In the rows, 128 means zero.
R: rows in 4 groups, each row roughly a mix of its group's directions
R (139 x 10)
[[ 93 112 158 173 156 123 118 117 144  86]
 [106 136 143 162 156 128 111 189 152 140]
 [109 108 126 125 119  90  80 159 161 156]
 [128 116 158 144 124 118 171  80 144  88]
 [135 164 105 122 118 167 122 116  67 129]
 [ 98 101  87 129 110 119 162  86 109 108]
 [139 137 157 136 108 154 109  77 114  83]
 [143 142 102 157 125 150  71 120 154 160]
 [ 94 138 106 122 166 116 153 183 126 109]
 [120 174 134 133 146 124 134 187 135 163]
 [123 142  95  89 145 124 137  86 100  86]
 [162 109 109 128 116 152 162  91 134  80]
 [128 115  94 113 162  89 162 166 144 111]
 [133 152 114 164 170 169 128 162 109 109]
 [140  73 162 147 116 127 115 107 163 100]
 [143 178 125 137 127 175 114  97 104 154]
 [127 116 142 158 119 172 142  84 105 167]
 [165 128 136  96 129 111 143  88 138  75]
 [153 155 167 102 146 132  88 169 145 122]
 [171 124 126 101 125 151 165  82 105 113]
 [150  98 161 133 146 124  82 152 172 136]
 [118 131 138 137 147 121 133 172 131 197]
 [114  82 105 128 104 121 143  73 132 101]
 [134 115 111 124 117 138 164  70 106  89]
 [ 99 127 113 169 140 111 126 153 154 182]
 [103 116 115 126 173 139 150 145 110  71]
 [164 133  90  99 110 169 103 102 105 125]
 [179  98 120 130 103 135 146  75 125 124]
 [111 145  98 145 122 157 132 168 104 179]
 [137  92 146 127 118 133  65 110 163 139]
 [135 140 118  80 151 145  77 154 110 148]
 [166 126 128 118 157 144  91 161 156  89]
 [ 87 165 115 125 136 121 156 172 125  91]
 [121 101 132 139 126 144  63 120 147 167]
 [141 144 138 146 123 154 162  83  77 139]
 [137 128 117  99 123 136 152 104 117  57]
 [126 165 155 134 153 126 106 187 143 149]
 [106 124 131 148 135 111 157 156 190 153]
 [158 124 146  89 113 161  76 130 121 154]
 [115 175 130 105 153 121  95 180 123 127]
 [140 116 194 129 112 107 102 107 153 109]
 [ 87 176 124 140 164 126 118 163 108 110]
 [ 80 152 128 153 138 123 107 178 135 158]
 [163 118 144 147 141 174 156  85 111 111]
 [ 76 176 132 168 122 141 135 135 110 118]
 [127 126 151 121 123  98 105 175 181 148]
 [140 181 101 112 122 138 129 150  92 168]
 [111 149 135 121 153 111  79 179 125 154]
 [121 154 153 142 182 153 108 163 107 146]
 [124 165 154 121 123  96 167 171 131 157]
 [177  99 129 123 109 138 124  69 116 124]
 [ 81 138 127 102 131 112  94 164 170 135]
 [151 141 125  81  92  84  94 123 121 135]
 [139 122 154  91 149 137 173  94 129  90]
 [149 108 144 127 135 134 169  88 124  74]
 [180 149 131 118  67 129 141 121 136 143]
 [169 111 125 126  97 158 100 102 115 172]
 [179 115 137 102 135 113 166 122  83 136]
 [172 169 146 113 133 143 125 159 126 173]
 [ 73 140 127 154 136 135 111 176 137 156]
 [163 106 130  92  94  97  90 108 150 126]
 [131 167 102 112 142 143 115 152  86 173]
 [ 99 145 116 165 169 142 104 169 144 147]
 [119 130 195 144 142 129  87 136 149 111]
 [129 129 116 137 139 155 191 100  96 105]
 [153  91 167 113 138 113 102 141 179 131]
 [134 161  86 111 119 181 129 129  92 137]
 [ 88 145 105 118 148 101 112 187 132 132]
 [154 122 163 122 108 101  89 130 168 162]
 [122  99 100 118  77  95 147 110 160 112]
 [123 148 113 113 161 130 126 195 132 160]
 [147 101 140 188 121 154 133  95 117 153]
 [158 142 141 110 120 171  66 120 125 132]
 [142 157 134 109 154 162 169 111  93  97]
 [102 118 137 198 103 109 116 125 142 148]
 [154 104 141 127 132 145 153  74 120  81]
 [ 63 132 118 136 109 102 128 135 128 172]
 [111 128  80 124 148 157 161 126  89  97]
 [142  94 110 127  85 131 124  68 122 141]
 [114 157  83 123 137 146 167 157  95 152]
 [129 149 149 134 141 117 112 197 142 160]
 [129 123 183 137 147 104  94 145 167 109]
 [134 104 160 119 114  92  90 146 172 151]
 [119 138 133 115 125 104  77 175 159 156]
 [110 174 114  91 109 101 144 126  83 136]
 [ 97 135 133 153 162 136 188 136 140 157]
 [ 87 176 125 136 145 129 106 169 108 153]
 [142 129 123 128 145 160 185  98 101  96]
 [144 136 138  96 133 143 132  91  84  79]
 [144 156  62 113 138 152 134 151 112 146]
 [103  80  92 123 114 125 128  75 121 120]
 [167 151 144  84 139 116 111 160 154 160]
 [115 108  83 118 119  90  85 160 145 131]
 [106 115 100 140  69  93 141 103 127 149]
 [114 123 168 165 141  92 107 140 175 134]
 [143 172 107  97 151 135 168 121  88 122]
 [133 111 121 117 143 139  79 164 148 178]
 [159 156 166 112 163 124 139 176 144 139]
 [ 87 146 125 150 136 121  97 177 144 163]
 [ 98 134 130 138 146 135  57 148 136 151]
 [126 103 151 109 155 126  81 112 179 138]
 [ 93 138 105 146 175 131 157 165 118 103]
 [129 144 160 124 173 123 121 179 156 154]
 [182 138 132 130 164 156  88 139 106 113]
 [159 100  97  92 113 149 111 100 141  89]
 [120 174  98  90 146 160 136 164 120 142]
 [125 106 132 142 138 131 115 160 133 202]
 [ 86 135 114 102 105 109 174  97 104 140]
 [111 133  75 141 142 152 162 113  96  96]
 [ 96 129 154 126 160 113 109 174 147 169]
 [ 97 146 142 136 129  93 118 131 147  63]
 [123 150 118 105 138 106 112 187 134 172]
 [122 157 145 179 116  96 122 128 168 159]
 [117  86 164 152 134 125 102 115 170  96]
 [105 146 102 135  99 112 104 171 127 176]
 [155 125 119 142 120 152 133 121 107 201]
 [175 119 117 163  96 107 120 109 108 167]
 [ 68 131  95 121 124 114 170 121 104 140]
 [112 130  93  98 103 110 180 109 119  99]
 [ 79 118 118 189 110 141 151 117 122 133]
 [ 87 153  94 107  91  91 113 136 118 147]
 [ 95 132 116 148 179 133 120 182 139 137]
 [169 124 106  87 134 114 181 145 137 115]
 [112 152 113 136 134 161 132 160  96 184]
 [136 170  99 126 122 156 121 129  77 164]
 [114 127 147 176 109 119 177  97 118 102]
 [ 88 179 152 145 141 109 155 141 114 101]
 [ 89 110  99 164 104 104 170 144 143 130]
 [116 124 106 131 133 141 167  76  98  90]
 [ 75 145 123 176 130 147 117 140 124 166]
 [162 113 128 112 119 160 152  72 101 113]
 [ 66 137 137 158 131 120  93 161 139 120]
 [107 171 136 136 166 136 109 179 108 141]
 [153 137 136  97 156 128 179  96 128  92]
 [132 127 124 189 149 175 151 119 105 129]
 [142 136  87 109 105 152 123 132 110 188]
 [192 114 143 108 111 147 146  89 124 124]
 [106 139  71 136 151 131 163 161 114 150]
 [101 163 115 157 145 131 140 173 130 173]]

the two rows of each list that fit no group, in list order (the others fit one group, some only roughly)
  k619: [105 143 149 107 143 113 149 123 121  59]
  k412: [114 152  58 138 134 136 124 157 107 143]
  k238: [ 98 112 157 184 121 122 157 106 155 138]
  k669: [104 106 121 105 111 132  98 145 147 191]
  k276: [143 110 143 148 126 114  70 159 165 146]
  k158: [164 149 126  99 126 150 155  81  90 120]
  k655: [147 147 158 138 107 118  96 174 171 137]
  k262: [138 103 159 140 109  88 103 119 173 159]
  k172: [101 123  98 125 121 121  84 155 132 183]
  k487: [142 133 137 109  88 129 161  80  99  97]
  k392: [104  78 135 140 145 124 154  89 148  91]
  k163: [128  91 172 137 126 120  76 115 160 135]
  k502: [110 148 168 126 120 144 167 113  85  93]
 | k412 k669
  k798: [138 167 111 101 134 134 188 137 108 102]
  k639: [110 120 148 140 137  93 126 166 165 177]
  k381: [ 85 150 128 172 146 138 154 136 101  93]
  k230: [146 171 114 117 126 144 103 164  96 170]
  k389: [137 127  95 118 138 164 130 101  97  73]
  k264: [107 153 117 160 154 116 125 173 148 172]
  k315: [ 86 157  86 161 139 151 109 152 111 137]
  k809: [150 136 119  92 159 124 138 171 102 171]
  k615: [178 110 126  89 117  88 121 134 162 133]
  k268: [176  96 172 153 121 138 127  94 144 130]
  k997: [158 123 154 141 148 137 121 102 141  62]
  k845: [150 127 144 110 149 157  73 123 135  83]
  k811: [128 158 120  71  96 116 109 132 100 159]
  k875: [ 79 149  96 140 152 126 161 155  96 134]
 | k997 k811
  k231: [103  97  93 180 135 155 162 126 126 127]
  k662: [101 127 136 162 131  79 134 172 160 134]
  k927: [153 137 133 139 103 137 112 118 128 202]
  k321: [151 137 169  97 150 107 105 173 154 130]
  k83: [126 138 127 118 144 154  85 142 129 193]
  k976: [ 88 154 118 142 171 127 159 163 110 149]
  k937: [ 82 117 103 169 127 123 160 124 127 169]
  k444: [ 89 117 148 156 128 104 131 162 170  95]
  k569: [152  95 143 139 119 153 125  74 113  89]
  k695: [ 74 138 161 181 126 110 118 133 139 131]
  k146: [129 113 171 130 101  95 117 106 143  76]
  k977: [ 91 147 127 156 130 110  96 177 136 162]
 | k927 k146
  k144: [132 183 109 137 146 156 119 171 129 158]
  k352: [ 94 146 133 144 127  92 160 164 137  85]
  k385: [126 112 116  91 104 138 133  67 105 101]
  k479: [ 83 138 164 166 145 169 119 123 106 128]
  k253: [105 128 134 152 160 106 121 177 158 166]
  k552: [112 136 137 176 125 123 158 145 140 186]
  k469: [156 123 121 119 102  96 172  89 131  92]
  k860: [127 121 182 118 155 114 113 145 145  76]
  k432: [103  88 149 162 127 115 159 123 176 132]
  k340: [ 91 111 116 198 142 122 130 137 142 143]
 | k385 k340
